D: 4 groups of rows, each row roughly a mix of its group's hidden directions
D (152 x 11)
[[ 40  -3 -23 -11  -5  -3 -19   1  20  -2 -24]
 [-20  30  25   4  10   0 -25 -15  17 -22  -2]
 [ -4  29  -9  26  13  25 -11   4 -22  22  11]
 [-16  15  23  19 -31   8 -24  17  18  -2   7]
 [ 15  11  23 -18 -11  34 -18 -10  -4 -14 -23]
 [  8  -2 -21 -19  14   4  18   9  22 -40 -11]
 [ 36  -7 -19 -18  -8  -2 -18   9  14   2 -30]
 [-37 -27   5 -28 -24   5 -11   0   1   6  -2]
 [  6  11 -15  17   0 -35  31   8   8  26   2]
 [  8  32  -7 -27  -4  21 -13 -23   2  -6  24]
 [-21 -23 -28  16   5 -16  24  15   7  19  10]
 [-18 -17   9  20 -37  -1  28   9  17  -5  -1]
 [-14  -4 -25  11  -6 -30  27  22   6  13  17]
 [-12 -22  -8 -35 -20   0  -5  31   5 -16   8]
 [-29  13  18   9  16  10  16  -7 -19  -3  34]
 [ -8  33  21   0  -5  -5 -29 -12  17 -13  23]
 [-10 -27  22 -12 -33 -10  -7   4  14  -4 -26]
 [ 10 -15 -34 -28   4 -21   7   3 -16  -5  25]
 [ -9   6 -16 -29   5   7  12  -1   2 -45  15]
 [ 20 -19  21 -31  15  -2   8   5   4 -12 -32]
 [ 12  10  -1 -23 -20  12 -42  23  -3   3  -4]
 [-18  16 -10  -6 -42  -5 -22 -10   0  16  16]
 [  7  27  13 -11   2 -27  -4 -36  10 -16  11]
 [  6  31  -9  27  15  -5  -3 -14 -11  12  33]
 [ 36  -7 -33   1   2 -11   2 -18   5  25 -11]
 [-20 -32   5  28  -6 -15  18  20  10   9 -15]
 [  4 -14   4  -8  21  27  23  15  20 -19 -26]
 [ 29  11  -7 -32  -4 -13 -10  24  14  24   0]
 [  9 -14  -2  10  34 -11  13   4 -37  -1 -20]
 [ -1  13 -13 -34 -28  36  -4   9   3  -3  -2]
 [  7  11 -17  21   8  18  11 -29  36  10  -1]
 [ 16 -18  38 -12   7 -17 -18   5 -13   4 -24]
 [ 22 -23 -11  10 -21   2  11  19 -11  36  10]
 [ -3 -29  -5  16 -30 -26  -1  12  14   9 -23]
 [ -3  -1 -21 -27   7   9  16   2   6 -44  10]
 [-17  17  31  14  -9   8 -30  -9 -10  23  13]
 [  3  -4  -8  37  -7 -19  28  -9  15  19 -18]
 [-13  -7  11 -25 -13  19 -12   1 -16 -21  36]
 [-15  -4 -14  18  -7   3  19 -41  26  12   3]
 [ 22   3 -18 -24  15   7  11  18  28 -25 -12]
 [  0 -24   7  -5 -32 -13  25  -8  24  -2 -23]
 [-10 -28  -5  34   4  -6  34  15   7  -1 -11]
 [  7  -5  -3 -25   5 -28   3 -16 -36  -1 -25]
 [ 27   9 -23 -18  22  22   1  19  24  -9  -2]
 [ 13 -24  28 -16   3 -25  -7   0 -16  -1 -29]
 [  5  36   1 -33  -1  -8   1 -30  -5  14   8]
 [ 20  -8  44  -4  21  -6 -12   4  -4   0 -24]
 [ -6  31 -21   3  15  11  24 -23  15 -22   9]
 [ 18 -11  35  16  -6  21 -22  10  12  21  -9]
 [ 10   9  28 -12 -17  19 -40  -4   4   0 -17]
 [ -2  -4  17  37 -20 -31  -1 -13  -9  18   3]
 [  3  17  38  17   9  20 -20  -1  21   2 -15]
 [-12 -30   3  36   4  -3  30   9   9  -1 -14]
 [  4   2  39   6  15  10 -37  16  10  -2   7]
 [ 18  12   7  24  -2   4   2 -46 -14  14  -4]
 [  6  -1  24 -17   3  28 -22 -11 -13 -33 -11]
 [ 12  33  13 -28 -22  23  -3 -12  -2 -15  -2]
 [ 12  -8  -5 -30  -5  16 -18  28  10  11 -30]
 [ 41   6 -26  13   8  -8   4 -28   2  15  -3]
 [-15  10   9  25   6  -7  -5 -38  -5 -15  28]
 [  3  31 -12  27  12   3  -1  -9   1   9  39]
 [ 20  15  -6 -17  19  21  -8  33  19  -2 -20]
 [ -3  12  -7   9   9 -22  45  -9  -1  -7 -26]
 [ 10  37   7 -36  -8  -8 -12 -19  -8   7   6]
 [ -6 -14 -18   0  37  16  16  16 -18 -19 -15]
 [  9  20   4  -7  14  -9 -10  22  13 -45  -6]
 [-16  -9  -7  21 -16  -9  35   3  30   6 -17]
 [  1  12  -7 -28  28  15 -18   6 -33  -4 -15]
 [-23  17 -17  -4 -40   0 -21  -8   2  10  19]
 [  4  -7 -18 -12  39 -14  -2   4 -31 -18  10]
 [  6  15  30  -6 -12  33 -15 -23   7 -19  -7]
 [ 14  19   0  20  13   2  17  12  27   4 -37]
 [-24 -22  -5  -8 -25  13  14  24  27  -6  12]
 [-14 -12   5 -18 -16  11  -1  -9 -21 -14  43]
 [ -7  -1  35  27 -23  -1  -6  -4 -13  30   3]
 [-22  10  30  23   3  25  -8  -9   9 -27  -6]
 [-25 -11 -24  -4 -18 -14  30  27   3   3  12]
 [-30  -1  -9 -12  -8 -28  20 -13 -14 -30  -4]
 [ 29  11  -7  18   6  11   1 -40 -10  20   7]
 [  6  22 -22  -8  19   4  24 -18  20 -21  21]
 [-15 -30  -6  36   6 -21  14  18  10   9   1]
 [ 13   2  -1 -29  -2   5 -40   8   8 -30  -5]
 [ -1  22 -21 -28   3   4  11   6  11 -35  20]
 [ 20  21   7   8  15  22 -12  18  36   2 -16]
 [  3   7   6  30  14  -9  29   3 -22  32   0]
 [ 14  15 -10 -36  22  33 -14  -4  -1  -1  10]
 [  2  -3 -12  36  -2 -21  30 -13  13  -2  23]
 [  3   9   1  43   7 -29  27  -5   2   3  -8]
 [  3   7  15  17  -1  26   7 -31 -22  25  17]
 [ 18  -4  10  24 -11  -7  -3   7  -2  49  -5]
 [-26  17 -17  -2  17 -14  30 -11 -17  -9 -23]
 [-23 -18  -9   2   2 -36   2 -29 -19 -12  -4]
 [ -6  -8  23  -8  -6  25 -36  28   6   7  -7]
 [-14 -11 -25  15   7 -33  24  16   0   8  21]
 [ -1   5 -20  19   2   4  18 -40  30   6   5]
 [  7  11   1  17   4 -19  33   5   9  13 -38]
 [  4  13  -2 -20  40  22 -15   9 -20 -12  -8]
 [-15  32  -7 -15 -23 -10  -2 -36  10 -12   0]
 [ -2  19  42  12   5  20 -21  -5  19 -10  -5]
 [-19  -8 -18 -25  -3  18   2   7 -22  -7 -37]
 [ -2 -21 -11   0 -14   8  12 -22 -11  45   1]
 [ -5  19  -5 -40 -10   4  33 -12 -14  -5  -6]
 [-15 -20   2 -31 -18   6   0  37  -5 -11  10]
 [  9  18  22 -12  24  16 -18  21 -31   6  -3]
 [-10 -26  22  26  20 -35   0  -2  -6   1 -10]
 [ 14  30   2 -29  -1  25 -12 -24  -6 -14  10]
 [-19 -20   2 -20 -12   5   4  48   3   0   4]
 [ -3  33  12  13  31  21   6 -16   3 -16 -15]
 [ -6  -3 -13 -24  -9  12  38  16 -11 -28   3]
 [-26   4 -30  34  -3  22  17   6   1   0  10]
 [ 21  -2 -42 -15  19 -15   9  10   5  18 -11]
 [-11 -11 -25  18  -7 -24  22  25  10  23   7]
 [  5  12   3 -35  17  30 -26   7  -8  -9  13]
 [ 14  15  23  -8  17  15 -10 -32 -11 -30   5]
 [-16  27  23   4   4 -22 -29 -16  19 -11  -7]
 [  2  33  -8   3  24  10  19 -23  20 -21  11]
 [-16  23   2   1  17 -10  28 -14   7 -31 -23]
 [-12  21  24  23  13  31 -10  -1   3  -1 -26]
 [-17  13  20 -17   8   8 -16  26   3 -37   4]
 [ -9 -27   6  26   4 -35   6  25  -2   6 -12]
 [ 21  -2 -32 -18   8 -22  20  10  -7  27  -9]
 [ 22  26  26 -15   1  16 -15 -26  -7 -18  -8]
 [-26  22 -15  -1  12 -23  22 -11   1 -24 -21]
 [ -9 -10 -23   8  -4 -33  15  26   3  29   2]
 [  2  -2  22  -9 -20  38 -28   0   6 -13 -17]
 [ 13  23  14 -30  -1   2 -39 -12 -11   1   2]
 [ -7  35  -2   1  11  -1  30  -5 -24  26  -5]
 [-19   0  41  -3 -10   7  11 -12  -5 -34  -4]
 [-25  21  27   3  10   8  -5 -19   6 -34  -8]
 [-35 -14  13  -2  -8   0 -24   3  16  17 -29]
 [ 26   5  14  -5   8 -12 -27  27 -30  -3 -12]
 [ 35   6   0   8  -6  -3  16  12 -25 -18  30]
 [  0   3  -3 -41  14   4 -25   6 -28  -6 -14]
 [ 23 -22 -19 -14  -6  13  38  17 -10  -2   5]
 [ -3  28  -4 -46 -14   4 -13 -14  -7   9   9]
 [ 29  -3 -18 -38  26  10  11   3   3 -10   1]
 [-14 -21  -8  37   3 -26   8  21  12   3  15]
 [-23  -7   4  29 -10 -22 -21  -6  -7  27 -19]
 [ 16 -31   4  24  -6  10 -18   5  -4  36  -2]
 [-23  21 -11  -2  14  19  12 -16  -9 -22 -32]
 [-16   9  19  18  -7   2 -18 -16 -26  30  19]
 [ 15 -18 -35   5   4  13   7  35  -4  11 -16]
 [ 15   7  25 -11  -3  35 -22 -16  -3 -15 -20]
 [ -3   6   6  35  -1 -24  19 -13 -11 -19  27]
 [  3  10   1  -9 -17  -4 -30  -3  12 -11  44]
 [ -7   8  23  13 -41   1  -5 -13  24  16 -12]
 [ -7 -12 -26   7  -9 -24   9  33   5  29  -2]
 [  3  -7  17  35  25 -35   7 -13   0   1   3]
 [ 26  27  -3  -3  23  28  -3 -24  -9  -2  16]
 [  1  -4  -5  23  31 -40   2 -10  -4  10  18]
 [-21   5 -35 -13  11 -21  22 -13 -15 -19  -1]
 [ 12 -28  23  14  17  18  -2  33   1   9 -14]]

one row of each group, then the others: which group is each in?
[  7  12   6 -11  38  12 -27  11 -29  -1   0]  J
[-27  17  24  25 -27  12 -15  10   9  -8  10]  A
[ 18  15  -7  22  19 -14   6   5  17  15 -38]  B
[  4  -8 -23  21 -15  -9  -4  40  15  21   1]  T

[ 23  -9  43  -2  24  -9  -6   1   0  -4 -22]  J
[ -2 -12  -5 -36  13  25  -8  20 -12  -9 -26]  J
[ -1 -16   2  17 -18   0  -8  -6 -28  36  25]  A
[ -2 -16 -21  11   5 -10  27  -2 -35   9 -26]  J
[ 22  20  -1 -34  -2 -10 -12 -13  15  -1  31]  J
[ 11 -13  15  -1 -22  26 -28  20  17  -7  22]  A
[ -5   5 -15 -23 -31  40  -1  11  11   3  -4]  T
[ -2  19 -15  -1  23 -24  11  -1   0  21 -36]  A
[ 21  -4  -8 -30   0  15 -18  23   9  11 -31]  B
[ 17 -19 -12  -6   1   4  46  10 -16   8 -15]  A
[ 32  11 -25  -2  14  13   0  24  26  16  -4]  A
